In the rows, 128 means zero.
Rotation paths and how fast each direction turns (degrees each step):
Each turn is a multiple of 5 degrees from 10 to 175, or 0.
Each row of a path follows its step; steps can be skipped.
Path 1:
step 1: [131 129 131 123 131 132 134 138 126 115 117 135 125 131 117 114 121 137
 131 121 126 133 120 133 111 128 151 127 122 114 131 116 121 112 115 130
 128 130 132 125 131 131 148 124 138 126 132 130 128 128 139 130 133 134
 123 126 145 126 137 109 130 127 120]
step 2: [132 121 127 122 121 126 140 121 132 127 132 118 128 138 141 139 116 136
 134 130 124 131 119 118 129 130 127 120 130 117 126 120 139 131 123 130
 116 124 129 117 110 129 111 137 145 124 124 141 150 133 134 136 124 124
 128 119 123 145 127 121 122 116 133]
step 3: [124 126 127 115 141 139 130 122 117 113 112 123 145 139 120 124 130 119
 138 132 130 132 125 134 123 139 140 130 131 128 124 139 117 137 135 130
 129 125 142 131 131 136 133 120 133 131 124 123 132 116 141 121 135 118
 138 114 125 134 129 107 136 126 120]
step 4: [128 140 120 130 127 120 121 122 134 137 136 119 120 135 115 125 114 135
 125 126 128 133 107 127 129 139 130 124 148 124 124 116 133 121 117 128
 121 148 123 119 129 130 128 127 136 132 145 130 131 124 135 129 131 130
 130 119 123 133 121 109 113 129 139]
step 6: [119 123 122 133 143 135 137 127 131 137 121 127 126 140 128 122 141 129
 112 128 131 128 116 122 117 136 132 133 130 128 113 123 134 115 109 128
 140 121 133 116 121 121 138 136 142 128 138 128 120 115 130 129 135 123
 131 116 144 137 127 113 128 134 133]
step 7: [106 126 129 114 120 131 134 137 135 122 138 120 136 125 134 130 111 134
 142 122 118 128 129 118 123 123 140 138 125 123 135 124 125 125 118 123
 127 137 130 129 122 115 118 120 129 125 136 127 152 126 132 121 117 122
 122 125 133 134 123 111 116 134 123]
step 8: [125 126 121 123 138 141 148 113 122 121 131 119 129 132 120 121 128 116
 140 132 126 132 119 118 121 129 123 114 131 137 113 140 128 124 129 133
 144 126 135 125 110 128 120 129 133 134 125 123 122 145 135 125 138 121
 143 120 128 135 124 121 124 121 135]
step 9: [101 132 120 117 123 123 115 121 139 124 130 117 128 135 130 126 124 134
 135 130 130 145 133 132 122 136 139 132 127 137 129 130 136 129 123 141
 118 144 125 128 129 122 146 126 134 137 128 133 118 119 132 134 132 121
 127 127 128 132 123 108 126 144 128]
step 10: [127 124 127 126 121 133 140 130 116 121 142 113 111 131 113 113 131 136
 132 137 123 120 118 129 112 131 135 138 131 124 119 124 122 113 131 115
 127 136 117 127 108 120 119 127 126 132 122 122 138 136 133 135 140 130
 121 129 117 127 125 123 130 127 133]
step 12: [133 130 118 113 119 136 140 128 112 133 128 125 130 134 120 124 121 143
 127 136 124 138 126 135 122 116 135 132 121 125 122 135 128 104 119 115
 132 132 140 134 133 122 131 117 132 126 133 138 132 121 132 131 129 123
 120 125 131 126 113 109 120 140 117]
Speeds:
[127 132 129 130 132 127 128 130 126 129 130 128 130 128 127 122 127 129
 125 124 128 129 129 125 126 130 129 126 130 130 128 126 127 131 129 125
 125 127 125 128 127 124 130 126 126 126 130 128 131 130 131 127 127 128
 125 128 126 126 129 128 128 130 125]  120
[128 128 125 124 125 127 129 128 130 127 129 125 130 127 129 126 126 132
 130 127 126 128 126 127 128 126 124 130 126 129 128 127 128 126 129 126
 124 129 122 126 134 128 124 126 130 128 132 128 127 127 126 129 131 131
 126 127 131 128 127 128 128 126 127]  135
Path 2:
step 2: [121 117 141 127 128 132 126 124 129 132 140 128 128 131 126 118 126 126
 126 131 154 115 131 119 126 118 135 119 133 121 130 151 130 118 132 124
 119 135 139 136 130 123 135 132 139 129 127 120 118 135 136 129 124 127
 127 131 126 119 114 123 118 130 130]
step 4: [135 130 137 117 120 132 125 120 134 122 137 121 125 131 130 121 125 137
 116 123 117 131 126 120 124 121 129 122 145 123 120 132 137 123 136 121
 131 122 132 126 132 119 133 125 130 134 126 125 129 127 131 125 113 118
 130 136 125 110 107 114 119 132 113]
step 5: [126 117 125 119 123 131 119 139 126 130 129 119 129 124 115 138 145 128
 127 142 128 115 133 127 127 122 144 131 129 136 121 137 132 130 143 124
 123 128 123 136 145 129 123 132 144 139 132 136 119 124 128 127 128 133
 124 125 133 112 119 120 127 126 126]
step 6: [139 127 132 104 134 136 127 121 131 122 132 120 128 127 136 122 125 118
 131 125 127 119 127 120 126 111 139 127 138 133 138 136 127 127 114 110
 130 132 131 130 121 130 121 131 128 134 135 131 129 135 120 121 123 122
 114 122 137 125 115 129 134 121 114]
step 7: [129 122 130 132 116 135 127 118 131 136 128 123 121 137 120 130 141 127
 133 130 126 121 137 129 143 113 134 125 128 131 137 144 123 123 127 123
 137 123 139 125 139 127 130 136 147 129 126 119 127 131 137 129 119 123
 124 138 123 124 116 132 105 129 120]
step 8: [136 118 132 119 118 135 127 125 134 129 136 132 129 132 125 127 138 130
 121 132 127 120 130 133 116 124 132 137 138 145 146 140 134 127 123 114
 125 130 122 131 135 126 122 128 125 121 126 132 134 125 140 144 125 118
 134 131 144 113 118 125 141 131 135]
step 11: [138 133 121 110 124 138 130 123 124 131 126 117 118 125 132 132 145 125
 130 119 124 127 133 127 125 116 136 112 131 121 143 132 132 123 135 111
 125 136 134 132 129 124 127 130 128 122 144 120 129 124 139 132 131 132
 123 133 126 126 122 125 144 121 120]
step 12: [128 127 141 114 118 132 133 127 120 123 134 123 127 132 121 122 132 124
 117 142 138 126 123 119 137 116 133 125 136 128 119 128 125 115 129 119
 144 131 135 123 129 124 125 140 134 123 122 119 116 127 134 139 123 123
 129 146 133 111 123 133 118 131 123]
step 13: [139 125 132 122 118 140 127 130 123 131 143 134 132 126 125 121 149 115
 129 133 124 127 128 137 115 126 127 125 128 136 120 137 134 132 125 123
 117 131 127 127 148 130 133 142 129 137 133 135 130 129 143 127 128 135
 122 136 137 124 113 131 139 129 124]
step 14: [139 132 131 116 132 141 130 122 126 127 136 124 129 136 131 129 124 119
 129 126 137 123 132 131 110 107 135 119 136 127 124 134 127 139 139 119
 129 123 129 136 122 140 133 128 131 125 121 118 120 133 117 135 124 119
 130 137 121 116 115 118 123 126 117]
Speeds:
[123 126 130 130 125 130 125 132 127 130 126 128 127 124 124 129 127 130
 127 129 127 125 130 128 127 130 129 125 129 127 129 132 130 128 127 130
 131 129 129 130 127 128 131 132 127 130 125 130 130 128 127 126 130 129
 130 131 131 128 127 130 126 128 131]  140
[129 129 127 129 128 127 128 129 124 128 126 129 127 127 130 126 127 129
 124 131 130 128 124 125 131 129 126 125 128 127 133 127 129 128 130 130
 123 128 127 128 128 127 127 129 129 125 130 122 129 128 130 127 130 128
 131 127 128 128 123 131 130 130 131]  40
Path 3:
step 0: [133 133 126 136 141 130 131 130 119 129 138 129 124 136 145 138 128 127
 132 130 118 133 112 129 144 132 109 114 128 135 131 121 131 124 134 123
 125 118 127 123 126 122 121 121 120 131 135 128 114 139 129 130 118 121
 116 112 146 121 119 127 134 126 128]
step 1: [132 124 117 137 136 139 131 122 146 137 116 130 119 126 116 140 124 131
 129 119 121 132 121 134 134 126 143 112 130 135 130 134 121 115 132 126
 138 121 128 129 120 124 127 113 122 135 134 122 138 130 125 117 140 115
 124 128 140 118 137 137 133 126 126]
step 2: [122 122 120 122 137 137 141 118 117 138 115 133 140 120 126 117 126 125
 124 130 126 134 139 119 127 123 126 124 135 139 137 124 109 130 130 142
 125 136 138 132 144 131 141 124 127 126 137 135 123 135 116 124 135 131
 131 136 141 123 137 135 139 117 130]
step 3: [137 123 132 132 132 125 123 118 129 140 129 136 133 116 131 147 119 126
 141 116 140 132 143 120 133 129 129 137 124 118 121 116 134 137 127 149
 129 136 129 131 129 129 124 143 122 125 127 133 129 123 120 122 130 132
 136 125 137 114 121 116 138 122 135]
step 7: [119 130 117 134 123 127 129 138 128 135 115 142 133 126 128 129 143 135
 118 123 124 140 133 127 130 130 123 131 137 128 123 125 125 126 129 122
 126 137 124 124 121 129 116 136 110 137 125 142 144 130 114 123 142 131
 126 120 124 135 124 114 143 114 119]
step 9: [124 127 129 126 120 127 115 136 130 132 126 137 139 106 131 127 106 118
 129 118 121 135 132 136 123 124 128 125 120 126 113 140 129 134 129 136
 129 116 123 128 138 137 129 139 121 130 133 123 127 139 138 146 127 136
 111 132 132 134 120 131 122 129 128]
step 10: [106 143 135 124 117 135 124 120 137 119 135 121 132 136 135 132 130 126
 115 125 119 136 135 126 130 129 131 129 128 124 110 132 130 133 126 131
 139 120 132 122 125 123 136 133 139 139 120 130 119 136 139 127 136 131
 125 115 133 121 122 137 138 131 149]
step 11: [131 121 130 118 126 136 128 129 127 120 131 131 126 125 133 133 128 140
 113 120 137 137 138 117 135 128 120 119 151 130 124 121 142 116 135 108
 130 121 123 139 126 130 129 119 130 140 127 132 119 117 127 146 143 126
 127 116 133 126 124 130 128 126 124]
step 14: [116 112 125 138 128 130 111 127 131 112 125 128 149 126 131 139 132 134
 135 140 129 126 146 120 126 123 110 130 126 128 123 128 117 136 142 133
 118 133 126 123 129 141 134 136 126 136 121 125 130 129 130 124 124 119
 131 133 136 123 132 134 121 133 144]
step 15: [133 127 144 130 134 127 115 139 121 129 137 118 139 139 118 132 141 127
 127 104 138 142 127 129 116 131 128 125 125 123 124 136 133 126 141 124
 117 128 124 127 140 126 125 132 124 126 126 122 127 119 134 135 139 127
 129 132 137 111 121 127 129 141 138]
Speeds:
[130 126 128 125 130 130 127 125 128 131 130 126 129 130 130 128 130 128
 129 129 124 126 128 128 129 127 127 126 128 129 129 121 129 132 125 130
 131 131 126 127 129 127 125 126 129 126 128 129 125 124 128 130 130 128
 127 125 129 131 125 130 128 127 132]  135
[129 127 127 130 125 128 127 128 129 128 130 129 129 126 129 126 128 133
 130 132 131 126 127 125 130 129 131 131 131 132 128 129 127 129 125 124
 126 126 128 125 132 129 132 126 125 129 128 129 123 128 126 126 128 129
 130 128 129 128 124 129 129 128 130]  125
[131 128 129 130 126 129 131 129 129 127 130 129 130 128 134 126 131 131
 128 126 127 128 130 128 129 127 129 132 121 126 127 128 128 128 128 131
 125 126 125 127 127 129 126 129 130 130 130 127 127 131 132 131 130 127
 128 132 130 128 127 128 125 128 130]  70
[128 125 129 128 128 130 128 127 128 125 125 125 125 128 127 127 128 131
 125 128 132 127 130 128 127 129 123 131 130 127 130 128 130 130 127 127
 128 131 128 124 127 125 128 129 125 123 129 127 131 127 129 126 127 126
 126 135 128 127 125 127 128 129 131]  40
[128 127 128 128 131 130 125 127 130 126 127 132 128 126 128 126 129 130
 128 129 132 129 126 131 125 122 127 128 125 130 123 126 127 130 129 132
 128 128 130 125 127 129 128 130 128 126 130 128 125 126 130 128 125 129
 130 125 124 126 127 127 128 128 125]  70
[130 129 128 128 131 128 126 130 130 127 129 126 126 131 124 132 128 129
 125 125 128 126 128 131 130 127 134 131 127 130 130 127 128 126 125 131
 128 128 126 133 126 125 132 130 128 129 126 128 127 126 130 128 127 130
 130 129 126 125 127 129 130 128 131]  155
Path 4:
step 0: [143 132 126 113 134 136 127 133 124 108 120 129 137 125 136 137 128 125
 118 129 123 138 116 121 128 133 117 117 123 123 129 128 120 117 132 127
 121 122 145 114 142 129 122 136 128 135 125 131 119 120 129 144 133 133
 121 135 133 141 143 129 127 114 124]
step 1: [122 135 105 131 141 130 133 132 131 124 130 131 134 133 138 137 145 108
 122 122 127 136 127 125 122 125 127 113 125 139 131 131 135 133 129 133
 135 136 120 139 125 130 129 128 140 149 130 121 133 125 110 124 120 139
 124 126 127 127 126 140 133 139 119]
step 2: [137 132 135 124 127 124 128 131 127 127 124 122 121 144 119 116 121 132
 136 137 122 120 130 114 134 125 130 111 126 141 108 125 129 128 119 115
 141 118 133 131 113 117 125 125 123 140 124 120 133 120 126 112 131 126
 113 123 130 131 144 133 120 127 122]
step 4: [119 127 121 136 136 134 120 124 119 135 126 128 114 131 114 126 129 115
 146 122 142 133 116 141 132 119 115 121 146 124 131 139 127 139 133 120
 125 120 139 137 129 134 137 137 129 130 125 132 123 132 130 126 124 129
 126 112 109 121 129 129 128 118 118]
step 5: [114 136 135 130 128 118 130 125 139 120 117 128 123 131 123 109 140 145
 123 131 138 139 126 119 134 131 126 145 127 138 122 132 127 136 105 113
 129 118 129 131 135 127 146 127 128 125 135 124 135 130 127 141 131 122
 127 130 120 130 114 133 134 134 132]
step 7: [130 133 116 125 135 118 118 127 114 130 134 123 124 122 144 135 135 117
 121 130 134 142 129 131 132 122 133 146 130 116 136 127 130 116 127 116
 119 141 131 135 119 118 121 123 130 128 130 119 152 122 139 138 124 134
 137 127 114 130 130 123 120 129 116]
step 9: [123 122 128 123 143 120 141 134 118 130 122 125 117 139 141 128 128 124
 101 128 123 131 138 131 116 128 128 121 131 137 132 123 139 127 137 132
 134 129 125 141 120 128 130 133 128 142 130 121 123 137 130 119 128 117
 135 150 137 125 130 126 129 114 140]
step 12: [126 148 125 122 143 141 128 119 128 137 135 140 118 116 116 134 125 117
 129 130 136 125 129 126 131 119 112 122 127 147 127 129 126 148 135 140
 135 127 131 126 135 130 133 124 122 116 138 124 121 134 135 137 118 126
 132 139 135 126 123 136 134 122 132]
step 13: [114 127 130 137 135 127 114 131 130 135 139 120 126 134 134 117 130 130
 133 129 139 140 136 128 124 122 138 134 116 135 117 138 129 148 128 115
 135 129 132 112 124 119 113 116 139 127 122 129 130 122 142 119 130 125
 133 122 130 139 110 127 127 140 133]
step 14: [134 143 146 119 124 120 121 127 127 109 137 138 131 110 118 134 118 135
 137 122 134 116 131 132 115 134 128 137 127 122 119 125 134 127 131 117
 123 138 125 129 131 121 134 115 118 131 118 145 136 138 136 124 136 134
 128 134 129 123 129 126 114 136 138]
Speeds:
[129 132 127 127 128 129 126 131 128 126 130 125 129 124 130 129 127 125
 131 128 126 128 130 126 126 126 132 128 129 132 127 125 126 131 127 130
 130 130 130 127 125 127 126 127 129 129 129 130 130 126 128 134 127 128
 128 130 126 134 128 129 127 131 127]  60
[128 128 128 126 124 127 132 129 126 127 127 129 128 127 131 130 127 127
 130 125 133 132 127 127 128 128 130 126 123 125 127 129 130 130 125 128
 125 129 131 129 127 129 131 126 128 126 125 127 131 128 130 130 128 130
 130 127 130 129 128 126 128 127 133]  45
[128 125 127 128 128 130 129 128 128 126 129 128 128 126 127 130 128 130
 132 129 128 126 128 123 130 130 128 127 132 128 127 129 126 125 126 124
 126 128 127 130 129 131 127 128 131 126 127 126 129 130 129 126 125 126
 127 136 130 130 128 130 128 128 131]  120
[131 127 126 133 130 128 129 130 127 129 125 130 132 129 128 129 127 126
 128 128 126 128 126 128 129 126 130 125 130 128 129 125 133 128 126 130
 127 123 127 129 127 126 129 130 128 129 126 124 127 129 130 129 128 126
 128 128 134 128 131 130 125 131 126]  45
